Each named move below is a turn or a mirror, shown by a few rows before and after it. Which moves, in which order, take the first row of each later pair to the second? The first pair is answered.
did:
3  15  32  5  -14  -17  19  2  26  -30  20  22  -32  5  35  28  27  -19  -4  20 |-> -4  8  35  -17  -36  -5  14  5  12  -39  14  -6  -32  35  31  22  15  -10  4  -9
30  19  -18  21  20  1  32  -15  18  1  -16  17  -18  -41  -11  -11  8  24  -36  37 |-> 16  3  -8  -30  -25  26  28  -5  -16  -17  -16  -38  -19  20  -17  -22  -20  44  -18  -21
12  -6  -34  37  17  -1  -5  -12  6  33  -26  -4  26  -27  3  -16  -2  4  -8  6 |-> 4  -15  -27  6  -9  13  -6  -7  -16  25  -26  -36  24  8  0  -24  -17  17  3  -29
Muf:
32  6  14  39  11  -16  15  1  26  -15  14  38  -5  -13  18  0  10  -27  -2  22 |-> 16  7  11  10  16  -31  -5  12  18  -16  27  24  11  -26  -35  -7  -12  -11  -19  31
1  -10  -5  4  -12  -5  -2  -2  9  10  -6  13  -11  -15  14  -12  -7  1  -12  12 |-> 3  -12  -6  1  -12  -6  -6  1  7  8  -2  12  -11  -15  9  -11  -7  5  -11  15
-2  15  -3  9  -7  -9  22  -21  0  0  -26  32  -9  8  12  5  15  0  11  30 |-> -2  17  2  8  5  -20  13  -16  6  0  -8  36  -4  -10  1  7  17  -4  0  36
gof:
17  -10  -27  24  38  -12  -29  -8  12  21  28  11  32  -53  -19  -13  -9  -12  -22  5 |-> 4  1  38  -21  19  -7  2  3  18  -46  58  -3  -21  22  28  2  13  -22  -1  -24
-2  -1  4  -2  6  15  -2  -7  -26  30  -17  6  2  -9  -9  5  -10  10  -3  26 |-> -7  2  28  -19  -5  17  10  -2  -26  5  -5  1  -15  18  8  12  2  9  4  17
-17  -10  -15  -2  -5  7  10  1  6  -11  -11  -13  3  31  20  12  -15  -11  19  4 |-> -12  -13  -34  8  1  4  1  -3  6  8  -20  -7  17  12  10  9  -23  -7  13  9
-28  27  27  -23  -2  -7  30  8  -1  -10  -1  5  -21  19  4  8  1  9  -11  25 |-> -19  23  -9  3  8  -8  11  0  -3  24  -16  11  6  -22  -18  0  -10  14  -21  42
muvev:
1  7  15  2  4  -1  8  -14  -4  -8  3  6  -28  12  15  0  15  -12  0  18 |-> 4  6  16  4  2  2  7  -12  -6  -7  3  4  -26  12  19  0  17  -16  3  15
6  6  9  -5  6  -15  3  3  3  1  14  0  -6  -6  14  1  21  -3  1  -3 |-> 10  6  4  2  5  -13  3  2  -1  7  9  0  -2  -9  20  0  21  -6  4  -4
20  -28  -32  11  -13  27  -23  -4  -33  41  4  -41  29  -20  -18  -16  -22  5  7  -52 |-> 9  -16  -51  10  -13  20  -16  -12  -33  55  -25  -26  34  -28  -25  -20  -27  11  1  -15
-10  6  1  -18  7  1  -12  -1  27  1  1  18  -19  3  -21  11  5  -3  20  53 |-> -8  1  20  -24  7  4  -15  3  28  -14  19  9  -21  8  -20  15  8  -7  22  34
bom:
2  3  -2  10  28  -17  -1  -3  16  1  2  29  6  -38  -11  6  18  -4  -15  38 |-> 31  -21  5  27  17  15  -6  -6  8  1  16  17  6  -31  16  6  28  -10  3  -22
10  -3  -7  7  15  -2  8  8  -10  16  14  2  -7  -23  -4  -7  9  9  -7  6 |-> 12  -6  -6  7  13  2  3  10  -10  17  17  -4  -6  -17  -5  -4  11  6  -3  -7
-1  -2  -20  -5  -13  6  13  3  -12  11  -33  -8  0  20  -3  -7  -9  10  2  9 |-> -1  5  -21  7  -5  0  18  2  -5  9  -35  6  -3  9  4  -3  -3  6  1  23

(two moves a pair)
9  -15  25  1  8  -4  -10  -5  14  -3  16  -33  -29  27  -3  5  -26  3  9  -18 |-> 13  -19  -3  16  6  1  -18  -11  5  25  -7  -29  -6  11  -14  -7  -40  8  6  -12
gof then Muf
20  -15  -16  31  -34  49  9  16  0  21  -51  13  17  -4  30  -6  9  11  5  -27 |-> 8  3  -17  38  -1  9  7  20  20  24  -44  45  20  -45  6  0  16  11  -18  28
Muf then muvev
18  12  23  18  20  5  -1  -8  16  1  32  19  -18  -32  6  19  10  -30  -5  -19 |-> 14  24  -1  28  16  5  6  -16  15  19  3  35  -10  -39  4  13  3  -25  -4  11
muvev then muvev
11  -4  -13  10  -23  23  14  2  -28  25  -31  -12  5  25  12  -4  -16  2  16  -19 |-> 11  15  16  19  -8  7  32  4  -5  1  -16  15  -24  28  39  13  15  -14  18  1
did then gof
10  0  -28  21  1  14  -1  -14  -10  29  -25  3  23  -8  -3  -20  -14  9  4  -4 |-> 10  20  8  25  14  -4  20  -11  16  -5  -3  29  -10  -2  28  1  22  -9  6  14
gof then did
-5  2  -10  5  -27  21  13  -1  -14  20  -30  -7  6  17  12  -11  -14  -1  9  -20 |-> 0  12  -12  27  6  -2  -1  -4  12  28  -17  25  11  -31  -2  -2  -1  -11  -9  16
did then Muf
-6  13  18  5  6  6  9  6  19  -14  2  10  -11  -10  16  16  11  -20  5  0 |-> 2  1  -15  12  7  13  -10  0  4  14  -15  4  18  -29  -8  5  -14  -12  2  -2
did then gof
-21  -1  -20  -50  -11  -11  17  5  -20  -15  -11  0  -15  14  -31  5  -24  -4  1  37 |-> -14  6  -3  -34  10  -21  25  10  2  -26  6  21  -32  -2  -16  20  2  -22  -5  47
muvev then bom
13  -35  -21  -2  -28  39  -1  -17  -33  19  -29  -24  17  15  6  -9  -12  16  14  -40 |-> -7  -1  -31  9  1  -7  19  -24  -4  26  -51  32  6  -19  -1  0  1  12  -5  59
bom then bom
-14  33  13  -29  -2  -10  -11  -8  -3  -5  -8  21  -49  -6  33  6  -7  -16  2  3 |-> -9  30  -9  -11  10  -16  -30  -14  -1  16  -10  27  -25  -41  10  1  -18  -15  -11  18
Muf then gof
23  -4  -8  -13  4  9  -19  1  -3  -22  24  -11  26  2  -15  1  -7  -1  -10  -15 |-> 23  3  7  -10  10  1  -10  3  7  -35  32  0  15  4  -3  11  6  -10  -8  -8
did then gof
6  12  -3  -12  -6  8  1  6  -10  19  -23  -13  9  25  -16  -1  5  16  3  -10 |-> 22  14  -2  15  3  8  8  -3  3  23  -24  4  1  13  8  9  27  3  9  -6
Muf then did
9  -17  -1  0  15  -13  -37  17  9  -5  31  -7  16  -45  -12  11  -6  -15  0  -13 |-> 22  -21  4  16  10  5  -23  10  10  -7  25  -9  8  -26  17  10  4  -20  16  -37
gof then muvev
22  1  -27  42  -24  25  -17  -21  -13  37  -39  9  26  -28  19  -12  -14  6  11  -12 |-> -7  8  -30  7  -29  7  -20  -15  -22  31  -44  6  29  -22  -13  -16  -38  20  3  17
bom then bom
-23  -1  4  -22  -8  -12  -32  9  2  -14  33  -11  8  -13  -12  -18  -3  -10  -14  19 |-> -25  -6  -19  -20  -23  2  -25  0  -12  4  0  -21  16  -3  -9  -29  -15  4  -6  17
Muf then gof
4  2  -6  15  -14  19  28  -11  5  10  -31  12  -15  14  30  -1  14  -10  13  7 |-> -18  -1  -7  -23  -30  9  16  1  -14  6  -30  -12  -8  29  -6  -8  -9  10  9  8
bom then bom
24  -6  -11  42  24  1  -7  -7  15  33  -1  19  15  -39  13  12  13  -17  4  -1 |-> -25  -1  -7  -37  -10  -13  -9  14  -20  13  -15  -22  20  10  -34  -3  -33  20  -2  11
did then bom
-29  -17  -6  -42  22  -7  -17  14  -12  -3  11  11  -9  13  -26  16  -29  11  1  29 |-> -15  -28  6  -40  4  21  -11  12  -22  -8  14  -3  -21  42  2  14  -22  7  22  -16
muvev then Muf
-20  8  -32  -4  17  -20  -4  -26  41  5  -16  26  4  -10  -15  -16  23  7  -5  22 |-> -26  -4  -33  -32  -14  0  -10  -18  12  5  -24  -12  13  23  -25  -30  -1  25  4  -14
did then gof
15  -7  4  -5  -9  8  -20  7  -2  -1  11  -16  5  -6  -7  2  -8  5  1  -19 |-> 21  -4  -10  12  0  6  -19  2  4  13  0  -4  8  -23  -2  -1  -3  0  0  -9
muvev then did
-14  31  7  -5  14  4  4  28  2  -15  4  27  -13  -19  -26  6  -20  -1  -4  46 |-> 8  8  32  0  11  24  -9  32  2  -30  42  7  -17  -10  -11  10  -7  -12  4  -11
muvev then muvev
-11  11  -10  -2  2  -5  -7  5  -6  24  -10  5  4  -33  -24  16  -4  0  -16  20 |-> -21  14  11  -32  -22  7  9  12  -13  -6  -16  -12  -15  11  -7  17  -2  6  -2  5
Muf then gof
-12  23  7  -5  34  -38  6  -10  8  -24  7  35  -3  -54  1  23  -1  -6  -18  74 |-> 33  5  -5  47  27  2  12  -26  5  -5  -4  39  0  -54  54  20  21  -25  7  22
bom then muvev
18  24  15  -2  31  -19  -9  26  7  -11  14  21  -5  -12  -22  2  -16  12  -8  16 |-> 15  12  4  -10  18  -10  -17  24  -8  -2  4  6  11  -5  -35  -8  -31  24  -7  -4
did then gof
-17  1  1  -26  0  -11  0  5  -6  1  1  -12  -11  -7  3  7  -3  9  3  4 |-> -10  4  5  -8  11  -15  -4  6  2  4  8  -3  -13  -22  12  11  8  3  1  6
muvev then did
-6  -21  11  -2  10  19  -10  -10  14  -42  38  18  -26  -4  6  1  30  19  6  -29 |-> -2  -32  -16  -3  -2  28  -27  -7  -5  -18  20  -2  -2  -13  -19  -12  3  30  5  -44
gof then did
6  -2  -14  17  -12  14  14  -9  -4  17  -43  5  1  10  8  -2  1  4  10  23 |-> 4  3  2  8  -9  10  24  -10  3  3  -33  12  -14  17  17  3  14  -4  9  24
gof then did
-5  0  -12  10  19  -3  -2  -5  28  20  16  15  12  -31  -15  0  -15  1  1  -5 |-> -7  -9  -9  -5  -9  20  7  -2  11  10  2  -12  7  10  4  -8  -20  7  23  -42
did then Muf
-12  19  8  -14  2  -15  -11  4  -16  -3  -18  -3  -2  -7  -16  -8  -3  31  5  5 |-> -9  11  4  -13  7  -13  -21  7  -16  4  -8  -9  3  -13  -21  -7  -2  31  2  -6
muvev then gof
-31  20  9  -56  -14  28  8  35  -22  4  -13  -59  -15  33  -24  22  -38  33  -12  -59 |-> -22  56  36  -12  42  -14  35  26  39  -14  11  18  -55  -13  18  55  24  -6  -26  14
did then gof
-16  7  14  -53  -2  -7  -1  -2  4  -29  5  -25  9  34  -31  10  -8  11  -6  -3 |-> 5  15  -23  8  30  -16  0  -17  24  11  -17  17  23  -27  -26  9  11  -5  -14  37
gof then bom
-15  -1  -31  14  -8  -28  19  -9  18  -19  -17  31  1  -24  9  -3  -15  -26  18  26 |-> -22  2  -9  -3  -3  -37  21  -3  22  -33  2  30  -6  -16  10  3  -8  -27  14  24
gof then Muf
-9  11  6  -29  -9  8  7  -3  -23  -5  13  -27  3  6  7  0  2  0  18  -35 |-> -11  13  -24  -16  0  -1  -5  -10  -26  19  -6  -19  26  -21  -17  -8  -8  7  8  -11
gof then muvev
-20  15  -12  -7  -6  -2  25  1  -11  16  -41  0  -9  31  12  -8  -9  8  17  16 |-> -16  20  -6  -1  2  -10  29  -1  -4  14  -36  13  -14  27  17  -4  -1  4  15  26
did then gof
25  -5  14  15  31  2  -7  13  20  3  27  4  -8  -13  19  -1  25  -32  -4  -11 |-> 6  -7  19  -16  28  -11  -20  24  11  -4  42  -14  -2  -11  -14  -3  3  -23  -15  -5
Muf then gof
2  -3  -16  16  3  -17  7  -1  6  12  -11  -19  32  -7  -14  -6  -5  13  -3  41 |-> -5  -11  -2  -9  -10  -12  4  9  -4  2  -2  -41  31  20  -18  -7  -13  18  2  17
did then muvev
-27  2  12  15  -20  4  -8  13  30  -21  4  -11  -1  26  -19  22  -12  -11  27  8 |-> -20  5  -1  34  -12  -3  -13  7  36  -9  -1  4  6  1  -22  23  -7  -14  22  25
did then gof
-22  19  -17  -14  -1  1  -22  9  -8  -13  -11  -15  -4  -5  -39  3  -12  9  -4  22 |-> -4  1  3  -8  0  16  -36  12  -6  -25  16  -30  -10  -1  -23  7  -3  -2  2  -26
muvev then muvev
18  -25  12  0  -11  16  -8  -1  8  -13  11  -24  -8  25  20  6  7  -8  3  -52 |-> -2  -25  -25  -7  -6  -3  -27  2  -2  17  -10  -25  25  -5  -34  -8  -25  9  -17  -9
gof then bom
15  -9  9  18  26  -18  2  -15  15  -17  19  46  4  -24  6  16  31  -17  -16  35 |-> 24  -38  16  4  21  -3  -28  -4  -2  -19  47  9  19  -19  -12  11  18  -9  -18  -23
bom then Muf
-10  21  -6  -22  33  -41  -18  9  17  -8  18  1  1  -35  -53  9  -11  -10  -36  48 |-> 8  8  40  -24  22  -15  -14  15  19  -43  60  -20  -23  3  -10  21  11  -24  -19  -25
gof then muvev
10  14  -21  17  18  43  -16  -6  18  25  4  -53  18  -23  -10  -14  3  -2  -8  -44 |-> -11  26  -31  -10  -4  44  -3  -6  5  22  -30  -59  13  6  -12  -18  -14  13  -4  -27
bom then Muf
-11  -4  11  -1  -14  7  11  4  -4  -11  -3  3  -10  31  35  1  8  -6  27  5 |-> -3  0  13  6  -2  0  6  2  5  -11  9  13  -13  22  37  4  17  -12  28  8
bom then Muf
-10  39  -12  4  13  -13  9  -4  18  -2  -10  19  -21  -16  4  -1  -2  -9  2  49 |-> -5  29  25  -17  16  -12  -5  8  17  -30  35  -5  -31  0  4  8  3  -17  1  5
muvev then muvev
-7  8  -12  14  24  -29  -11  -1  17  6  8  21  -7  -47  -26  -12  9  1  -22  52 |-> -16  8  20  -13  20  -34  -9  12  19  -28  41  5  -27  -21  -22  -1  14  -4  -23  36
muvev then gof
16  31  8  10  -17  -5  22  19  0  -3  26  -13  6  14  11  -26  17  1  22  -17 |-> 12  30  -19  20  -10  -16  13  15  1  21  9  -1  22  -13  -11  -35  7  9  12  10
gof then muvev
7  2  -25  18  -10  19  11  -16  -3  19  -31  11  -1  3  11  -16  -1  -2  21  -3 |-> -8  9  -9  2  -19  12  22  -10  -4  0  -28  13  -17  23  18  -12  0  -3  23  10
gof then muvev
11  -13  14  -9  -12  -7  -3  -4  -18  5  -1  -7  -14  24  0  -21  -21  7  -3  -24 |-> 28  -15  10  23  9  -9  -8  -12  -6  15  4  13  -14  -3  9  -17  -8  -4  -4  -26
did then bom
-9  7  -7  -26  -3  1  -1  0  -17  7  -16  -7  -7  18  -15  -12  -22  17  -11  2 |-> 2  -3  6  -23  -6  10  -3  4  -20  -2  2  -15  -8  21  -7  -8  -16  10  -7  -27
muvev then muvev
-4  30  -18  -5  0  -13  31  -5  -8  17  -47  24  1  -9  9  5  -8  27  3  53 |-> -9  31  5  -27  -15  -7  43  2  -12  -11  -33  7  -17  27  25  11  -3  28  12  37
gof then did
8  2  18  2  4  19  0  4  -1  1  30  -2  -11  -9  16  12  1  1  -11  -21 |-> -8  8  16  -13  4  6  -7  7  -4  0  31  -7  -5  -14  -10  8  -12  10  -18  -2
Muf then bom
4  -17  -7  4  -14  9  -28  -11  -24  -9  -39  11  16  20  15  -12  -12  32  -4  -31 |-> 11  -11  -10  25  -4  9  -13  -15  -9  -5  -45  33  6  13  35  -7  3  23  2  -15
muvev then Muf
